(in the rows, 128 means zero)
Each path below is one point turned by a fixed rotation once a step. After each direction that follows a path, write how fast that rotation turns it, in degrees a step (0 if it stays still).
Each turn is a multiple of 5 degrees from 10 to 175, or 0.
Each row of a path follows its step; steps can be skipped.

step 0: [123 113 125 135 124 123 133 128 127 125 125 127 124 111 118 133 130 134
 131 133 109 128 135 138 140 128 130 125 128 125 134 126 126 129 119 127
 133 131 135 142 132 127 125 134 136 129 143 144 134 127 102 120 123]
step 2: [132 123 132 135 129 135 126 116 122 110 115 137 144 115 134 123 123 124
 129 125 139 136 129 141 128 129 126 126 140 131 116 123 117 119 127 120
 116 129 124 139 125 130 128 133 120 124 119 140 113 133 123 122 119]
step 10: [119 125 120 148 126 140 125 131 116 125 117 124 122 119 148 132 124 130
 124 131 127 130 125 105 136 134 121 129 136 121 119 136 120 111 134 126
 127 129 131 141 132 127 131 135 133 131 117 125 126 129 124 133 125]
step 16: [116 128 138 127 119 133 140 123 129 116 122 129 131 124 128 146 120 123
 122 115 129 121 134 112 126 129 122 137 126 126 126 123 142 130 126 122
 137 137 134 129 134 139 120 119 121 125 147 126 115 130 126 115 133]
step 17: [122 124 128 138 140 134 126 141 123 128 124 130 129 105 138 130 115 124
 127 136 137 133 121 133 125 137 115 116 120 111 123 118 119 125 122 133
 134 113 131 123 129 121 126 127 124 116 130 130 130 127 116 120 123]
step 19: [119 126 134 141 114 137 143 115 122 133 130 127 123 124 138 126 130 114
 129 123 118 129 137 142 119 115 132 122 127 122 130 126 118 131 128 122
 134 127 135 140 128 127 113 118 131 141 121 133 132 132 117 123 115]
step 20: [119 140 133 124 120 114 126 136 123 123 122 140 131 128 143 127 129 119
 117 148 117 122 116 130 123 126 135 120 124 136 134 125 126 123 134 143
 129 142 134 135 140 131 136 130 129 115 138 133 128 128 123 119 124]
step 26: [131 128 114 134 131 145 135 137 130 143 115 139 105 138 132 127 131 129
 117 126 122 123 137 129 121 122 121 122 126 131 132 127 129 118 122 126
 125 129 137 133 114 130 121 124 119 125 130 135 136 124 129 111 118]
Speeds:
[127 126 132 125 127 127 125 130 125 123 128 126 125 128 125 126 128 133
 127 127 130 127 128 131 127 130 125 128 130 127 132 129 131 129 128 127
 127 129 127 128 129 129 129 129 128 131 126 131 136 125 126 128 128]
120
[127 128 132 126 132 129 125 127 128 129 127 126 132 123 130 130 128 131
 126 125 132 127 128 124 126 132 130 129 131 129 126 128 131 127 126 128
 123 127 129 130 127 129 126 126 127 127 127 124 126 131 126 129 131]
55
[124 124 128 128 125 127 129 124 132 124 125 129 125 129 126 128 130 132
 127 126 127 126 126 130 131 125 128 126 126 126 125 127 128 129 129 125
 126 128 127 131 127 129 126 124 127 127 126 124 128 131 132 127 125]
110
[130 127 130 129 126 126 127 125 133 131 128 125 126 126 128 129 133 130
 128 128 128 126 128 128 123 128 131 133 127 125 130 128 127 130 128 130
 130 134 128 127 126 128 129 125 130 130 130 128 126 126 125 125 124]
95
[129 128 128 128 123 130 125 131 125 128 123 129 128 124 125 130 128 128
 132 128 129 129 130 126 130 126 124 127 128 125 127 128 131 126 123 127
 129 127 127 127 124 125 128 129 126 130 134 127 125 128 128 129 124]
45
[126 128 130 131 128 123 126 126 124 128 131 128 132 126 130 126 131 131
 129 132 125 130 129 129 132 124 126 127 130 128 128 132 126 127 128 128
 125 133 130 132 126 127 128 129 131 128 129 130 127 128 130 131 129]
35

step 2: [147 128 131 131 125 129 131 125 130 137 123 124 122 135 122 120 128 111
 127 123 126 112 128 126 129 143 144 139 137 138 142 127 127 133 126 126
 117 115 135 123 140 135 122 141 124 131 127 131 109 116 118 128 127]
step 5: [133 132 134 128 129 117 138 118 126 126 127 137 128 116 139 123 136 116
 114 126 124 123 123 139 120 139 146 125 139 126 136 130 128 130 124 134
 117 127 136 130 139 122 143 132 115 117 116 136 129 126 142 136 141]
step 11: [134 135 137 121 126 132 142 117 120 125 116 126 129 128 141 126 120 117
 123 131 142 120 120 131 123 137 131 129 142 141 131 139 136 132 131 119
 138 119 127 120 127 128 135 149 133 115 133 114 134 132 115 130 125]
step 16: [128 114 135 135 130 116 127 121 123 135 132 135 122 125 125 128 103 132
 122 128 132 132 113 136 117 145 122 112 131 139 128 142 129 134 112 132
 125 125 138 135 129 132 120 131 116 123 127 130 120 122 123 128 122]
step 22: [145 119 137 124 134 126 137 121 125 132 121 129 124 117 137 135 130 131
 115 131 118 122 122 148 139 134 119 129 137 132 128 133 136 132 145 123
 109 123 130 133 133 124 138 127 121 127 126 140 118 123 122 143 119]
step 23: [136 149 142 129 119 137 129 125 121 135 120 114 133 125 118 125 126 126
 128 120 142 123 128 109 126 132 119 126 135 141 142 132 127 123 119 126
 116 115 135 121 133 127 121 130 124 114 126 135 119 124 121 136 124]
step 25: [134 137 139 108 118 126 129 118 127 139 116 130 128 129 131 120 122 119
 126 126 114 135 122 136 115 131 131 123 138 128 131 122 134 128 122 135
 115 131 133 130 122 135 119 122 120 119 125 113 112 118 121 143 120]
step 26: [127 126 143 132 127 125 132 131 130 120 126 139 131 119 130 123 125 131
 111 130 136 114 126 129 124 136 131 132 121 141 129 138 121 121 122 134
 118 127 144 136 117 115 138 145 125 110 122 139 119 132 133 139 124]
Speeds:
[127 121 127 130 128 127 128 126 124 130 124 127 127 126 130 130 129 132
 130 129 127 125 125 129 123 124 127 125 129 125 129 129 124 129 127 132
 128 128 125 128 128 127 130 127 128 127 126 133 130 128 125 129 128]
170
[127 127 126 126 126 127 125 130 127 129 125 132 125 131 129 123 125 125
 126 129 129 125 127 127 130 126 128 129 125 128 131 127 126 128 129 127
 132 127 128 131 124 132 131 127 126 125 128 128 123 129 126 127 129]
45
[132 131 126 129 128 125 128 127 127 131 128 126 129 130 125 129 130 127
 127 126 129 128 129 126 125 134 130 123 126 126 126 127 123 124 123 126
 133 128 130 130 128 127 127 130 128 126 125 129 127 125 128 128 129]
155
[127 125 127 128 127 127 126 126 128 129 131 125 131 126 128 129 125 124
 127 128 127 127 127 127 127 126 128 122 130 131 127 127 127 132 128 127
 126 131 127 130 123 131 125 130 130 129 128 121 128 130 127 125 128]
85

step 1: [126 143 123 125 116 127 129 119 132 134 152 142 131 129 119 138 128 113
 136 123 124 123 125 134 128 123 129 130 132 109 121 130 140 133 137 119
 130 118 128 131 132 127 132 123 130 129 126 126 152 132 126 126 139]
step 6: [113 125 118 120 128 134 136 131 136 130 131 136 130 136 133 129 135 127
 143 120 122 127 120 114 126 133 125 122 130 129 118 123 135 136 123 122
 123 119 139 123 132 134 135 127 128 114 143 129 126 147 119 126 154]
step 9: [125 127 114 124 125 139 130 125 136 125 127 127 140 122 136 131 123 141
 128 131 125 138 124 123 119 124 127 126 131 120 134 118 117 127 138 129
 116 122 133 120 131 136 139 122 118 113 143 123 120 124 122 131 156]
step 10: [114 133 119 113 115 134 140 125 130 125 139 133 137 133 120 127 133 114
 127 121 131 135 124 140 136 122 130 131 133 125 140 127 130 133 137 126
 115 130 119 124 128 133 152 140 113 117 130 136 128 131 125 130 126]
step 13: [122 140 129 138 115 125 145 129 134 122 125 139 138 123 130 135 127 135
 132 122 131 140 129 135 135 117 130 114 134 119 136 118 127 139 130 115
 122 114 113 132 134 123 143 140 117 129 127 125 122 137 131 125 126]
step 16: [113 130 131 130 132 140 129 121 133 128 128 132 123 131 124 141 124 138
 137 116 123 125 137 129 140 134 132 118 143 112 128 128 137 133 132 128
 119 128 118 133 122 126 147 124 109 125 131 124 116 138 132 115 119]
step 18: [135 138 116 137 133 137 127 117 129 135 128 131 140 122 140 123 135 137
 125 115 122 119 118 137 130 126 136 120 125 105 124 115 127 142 128 117
 122 125 123 131 125 140 128 123 141 122 120 122 126 127 121 120 141]
step 26: [115 141 114 127 113 126 134 129 133 111 136 121 130 124 120 128 116 126
 128 120 117 138 134 135 145 122 136 134 123 119 137 127 133 117 139 133
 123 129 125 117 133 123 134 130 125 127 135 111 135 115 129 120 132]
Speeds:
[133 130 124 129 129 126 125 131 128 129 128 127 123 125 127 130 128 130
 126 132 130 126 126 128 128 128 130 128 128 127 125 123 132 127 129 127
 126 128 130 129 128 129 130 127 129 123 125 133 129 127 129 128 128]
110
[126 128 127 127 131 128 130 128 130 130 126 129 125 135 127 127 130 130
 131 128 125 126 128 124 128 130 132 127 131 132 126 131 132 124 128 131
 126 130 129 130 126 126 130 128 127 128 127 128 132 129 127 128 125]
80
[126 125 129 129 128 129 127 127 126 132 132 128 124 128 129 127 127 127
 130 132 130 128 127 122 130 125 127 127 129 129 126 127 129 127 124 129
 131 126 127 123 131 127 127 127 124 128 128 127 125 125 129 126 132]
130
[127 126 127 128 128 124 131 132 127 128 133 126 128 128 126 126 125 124
 129 129 128 129 129 124 130 128 126 125 127 128 131 127 128 131 129 127
 130 129 125 129 126 130 128 134 131 126 126 129 135 130 126 128 128]
155
[126 127 128 127 126 125 127 128 125 127 128 129 127 131 125 131 131 129
 125 127 127 130 131 131 132 128 125 123 130 130 129 123 132 130 131 130
 129 126 129 128 130 128 128 127 123 130 132 130 130 129 129 128 127]
115
[127 126 129 130 130 127 127 128 131 128 131 126 126 131 131 126 132 129
 124 126 128 126 131 128 132 128 130 124 125 125 129 126 124 125 128 129
 128 126 123 128 129 126 129 127 131 124 128 127 125 127 128 127 125]
10

step 3: [119 112 136 128 134 131 126 123 112 126 131 132 137 129 129 123 112 133
 118 139 121 120 126 131 123 136 129 134 123 127 125 127 121 129 131 115
 146 134 128 107 137 130 144 123 122 121 127 127 122 137 129 131 129]
step 5: [117 144 126 144 135 128 122 134 124 129 130 139 129 127 131 118 121 115
 133 118 120 142 133 133 118 130 112 140 133 129 123 111 128 146 123 133
 126 133 127 133 126 118 124 133 130 122 121 125 121 128 135 123 118]
step 8: [118 132 142 144 133 138 127 124 124 130 115 138 139 138 128 123 128 134
 129 124 127 125 133 130 122 124 120 142 128 127 135 126 113 135 123 138
 131 119 128 121 131 121 145 112 115 122 129 120 133 124 127 118 139]
step 9: [121 131 129 135 112 125 127 134 129 122 123 131 119 118 136 126 121 129
 136 147 130 127 133 118 126 123 134 137 130 115 126 133 106 122 112 126
 134 135 130 130 139 131 134 131 117 132 140 129 132 145 134 125 129]
step 12: [121 139 125 134 123 116 124 125 148 123 133 136 122 121 125 126 127 129
 132 130 129 134 125 111 134 132 150 140 125 126 139 134 131 130 128 126
 131 130 131 136 121 113 124 128 131 120 127 110 125 139 135 117 120]
step 16: [114 136 138 128 133 137 133 123 125 132 134 137 133 122 139 123 120 136
 131 131 122 132 133 139 129 132 127 139 130 130 134 121 118 138 137 122
 146 137 145 107 122 134 142 127 127 136 122 133 127 131 128 124 131]
step 18: [125 130 120 140 143 132 118 117 143 123 139 129 125 132 125 122 124 111
 126 117 120 141 126 141 124 126 118 126 123 138 128 126 127 136 116 137
 131 136 122 135 130 130 120 129 139 113 126 123 125 139 129 117 123]
step 21: [129 121 137 135 142 129 137 116 138 124 133 134 128 138 125 118 133 123
 136 126 134 136 138 139 128 115 115 128 123 131 119 129 107 135 130 127
 129 131 130 115 126 128 142 111 119 124 133 131 130 130 128 121 140]
Speeds:
[129 127 128 131 128 130 131 131 128 130 127 127 125 125 129 131 128 131
 124 129 128 127 129 129 126 127 130 130 125 130 127 127 125 130 124 128
 133 125 127 125 127 129 127 127 129 128 125 134 129 131 132 130 126]
55
[125 129 131 128 130 127 130 125 127 129 126 133 128 127 132 129 129 130
 128 123 131 130 129 131 128 129 125 131 132 129 127 124 131 130 129 130
 126 127 128 131 127 130 131 129 127 128 124 134 129 127 124 127 129]
130
[130 132 127 127 124 126 131 128 128 129 129 130 132 131 129 127 129 131
 127 129 130 129 126 131 131 129 130 130 132 128 130 126 125 126 127 127
 128 132 123 125 127 131 125 130 128 127 130 128 128 130 130 131 134]
140
[126 126 124 128 127 132 127 127 130 126 131 126 134 126 128 128 125 132
 122 129 129 126 126 129 127 129 126 126 127 132 126 131 132 128 131 130
 128 130 123 130 130 128 129 129 126 128 128 130 129 130 126 129 127]
90

step 4: [126 115 132 117 136 123 135 127 130 134 123 129 119 137 131 126 136 126
 128 128 127 123 136 140 139 133 138 129 139 130 133 119 114 131 121 132
 121 135 121 146 131 128 128 144 119 121 147 123 136 138 141 121 130]
step 7: [134 123 136 120 121 123 127 131 133 130 123 129 118 127 129 126 129 122
 126 134 145 121 117 116 123 120 142 127 131 133 134 115 119 120 126 141
 124 128 130 140 125 139 130 139 136 117 139 141 117 146 128 130 138]
step 9: [124 133 133 121 128 117 122 134 130 126 129 118 130 133 139 130 121 134
 111 126 127 126 111 135 122 124 130 142 127 138 120 128 110 133 125 138
 131 123 117 125 133 124 122 118 143 132 144 127 120 125 123 132 145]
step 12: [130 134 107 114 119 110 129 133 127 121 119 132 128 117 131 126 142 140
 127 132 132 119 115 126 136 132 117 138 134 131 115 133 119 130 129 123
 136 130 120 126 142 121 123 134 125 132 139 124 123 131 123 120 133]
step 14: [133 135 126 123 133 134 130 135 139 120 140 129 134 116 121 126 146 123
 141 136 136 129 127 115 114 130 120 138 122 137 133 134 115 124 141 135
 123 128 126 131 136 128 129 126 110 131 135 125 124 132 121 133 137]
step 21: [138 139 134 131 114 111 127 106 136 131 131 129 131 121 131 124 131 121
 123 122 131 126 124 127 132 126 128 126 134 135 130 110 108 122 129 130
 121 132 131 132 129 132 122 137 127 128 136 138 127 142 120 138 141]
step 23: [128 123 134 114 134 119 115 140 129 133 125 124 118 124 128 133 118 129
 126 127 130 120 122 133 117 135 118 139 124 131 127 115 121 124 130 128
 129 127 123 130 148 120 122 139 136 131 137 127 135 140 129 136 152]
step 25: [132 133 122 118 128 124 129 140 127 131 124 128 135 122 132 130 118 120
 132 131 127 130 120 114 116 128 120 133 142 133 131 142 127 120 127 129
 126 112 126 136 133 132 136 129 133 125 161 131 127 121 128 121 134]
Speeds:
[130 128 125 130 129 124 127 125 129 129 127 127 126 123 127 125 128 128
 133 129 127 124 127 127 129 128 124 130 127 129 125 128 131 129 128 124
 128 127 130 130 129 129 128 127 127 130 128 132 130 131 126 135 127]
160
[128 130 130 127 125 129 125 128 131 129 128 125 126 128 133 131 127 130
 130 128 125 130 124 129 125 128 128 128 130 131 130 130 131 132 125 127
 125 126 127 129 124 125 131 130 124 128 127 125 131 131 128 127 126]
155
[129 130 132 133 128 127 128 132 129 127 128 127 129 128 127 125 127 128
 128 128 129 129 133 125 126 128 125 125 129 129 131 133 128 130 133 128
 125 123 127 127 128 125 127 124 128 130 130 129 129 126 129 127 126]
130
[125 127 125 124 129 126 126 123 129 125 124 130 129 129 131 127 126 125
 127 130 124 126 128 129 131 127 128 129 132 127 129 131 126 129 127 128
 127 125 127 129 124 128 124 125 127 131 128 126 127 124 131 128 127]
45
[129 124 128 126 130 127 131 127 132 126 125 127 128 125 128 130 126 129
 124 124 130 130 128 128 125 130 130 127 127 122 130 128 127 130 128 130
 131 126 128 129 125 127 132 125 129 130 127 130 125 130 124 130 128]
175
[127 126 130 128 131 130 129 132 126 128 125 129 124 126 134 129 132 127
 125 128 128 126 129 125 128 132 130 127 129 131 126 127 132 128 125 127
 123 128 131 129 129 131 129 129 130 131 129 128 125 126 131 129 128]
115
[127 130 126 128 129 128 126 134 130 127 129 128 131 123 129 130 123 127
 130 129 126 128 123 125 130 129 126 130 127 125 126 124 126 130 129 126
 126 126 128 125 127 129 126 130 132 128 129 129 126 127 125 124 127]
25
[129 125 125 130 123 129 128 128 126 128 131 130 128 127 125 131 130 126
 127 127 129 130 124 123 130 127 131 128 129 130 130 132 124 130 128 127
 127 124 130 125 128 130 127 127 127 127 125 128 125 132 130 131 129]
55

step 0: [129 129 128 122 120 139 121 132 144 135 112 135 139 112 129 138 120 125
 123 131 108 124 115 134 147 125 131 126 140 136 130 119 134 125 132 131
 129 121 139 128 131 117 134 122 124 138 128 130 139 125 132 122 122]
step 2: [140 129 123 133 127 117 120 140 117 114 137 125 129 140 119 136 123 133
 139 118 128 140 125 131 133 133 147 136 127 122 119 130 123 128 131 112
 127 126 128 132 126 120 113 122 122 133 135 142 127 120 143 133 136]
step 5: [134 141 126 120 124 116 127 128 114 115 141 129 138 135 119 135 137 127
 125 137 119 124 136 136 114 120 120 125 138 131 114 121 120 125 115 118
 118 126 121 133 116 128 138 126 132 128 126 139 117 118 126 118 131]
step 6: [134 130 135 136 127 111 142 123 116 127 123 137 133 128 135 132 112 126
 135 123 138 141 131 129 133 132 147 134 126 121 130 127 135 116 118 117
 123 133 114 119 114 126 119 117 131 134 123 127 131 117 140 133 132]
step 9: [143 126 128 118 124 108 126 122 126 113 128 139 134 126 132 129 131 117
 121 125 123 124 126 122 108 122 122 120 130 136 121 139 130 110 118 125
 130 148 121 123 121 124 130 123 127 121 119 133 134 124 117 126 128]
step 22: [131 124 131 128 134 133 136 104 125 132 130 130 133 147 125 138 133 123
 133 123 134 128 129 139 130 120 127 133 121 128 133 120 133 129 123 141
 121 123 119 136 115 134 146 121 128 130 120 114 120 127 130 108 128]
step 25: [135 105 125 140 121 132 123 118 131 126 127 139 139 136 138 149 133 136
 125 128 134 139 117 133 121 121 125 125 124 122 131 141 148 124 136 142
 129 130 128 130 136 131 125 131 120 119 125 132 126 127 135 133 129]
step 26: [136 126 129 123 139 125 117 116 127 125 124 123 131 131 119 127 140 120
 127 119 134 120 126 139 133 121 120 124 134 146 118 132 140 131 122 140
 116 130 140 148 115 120 128 128 126 133 113 118 132 136 123 117 130]
Speeds:
[130 127 126 128 125 127 125 127 133 127 129 129 128 130 127 126 128 129
 131 125 130 130 125 129 127 131 129 124 125 130 125 132 126 131 130 131
 127 133 127 128 131 127 124 130 130 125 132 128 126 129 125 129 130]
65
[127 124 123 124 125 123 130 129 125 131 124 128 128 127 129 126 122 128
 129 128 129 127 126 129 127 128 126 130 130 126 132 129 129 126 128 131
 128 127 125 126 130 129 124 130 127 131 130 132 127 130 132 127 127]
100
[129 133 126 126 128 126 128 133 128 128 130 133 128 131 126 131 127 129
 131 129 132 129 129 124 128 126 128 129 129 133 129 127 128 127 131 129
 127 127 130 124 130 130 130 129 132 133 129 125 128 126 130 128 127]
25
[129 128 129 124 129 126 132 128 130 126 124 128 125 125 131 128 127 130
 124 124 130 131 132 126 130 130 129 124 129 130 127 128 126 125 124 130
 127 129 130 128 128 127 129 127 131 129 127 128 132 132 128 131 127]
125
[132 127 127 127 132 125 126 126 127 126 128 125 125 130 131 127 126 128
 128 130 125 128 129 127 126 124 127 129 127 131 132 124 126 131 125 129
 127 129 128 128 128 125 129 132 129 128 131 125 124 129 124 125 126]
170
[127 130 131 127 126 126 132 124 127 130 130 128 128 129 126 126 130 129
 127 124 130 129 128 128 129 126 125 124 127 129 132 129 131 125 125 125
 126 127 123 127 131 130 128 128 128 124 131 127 128 122 127 126 126]
25
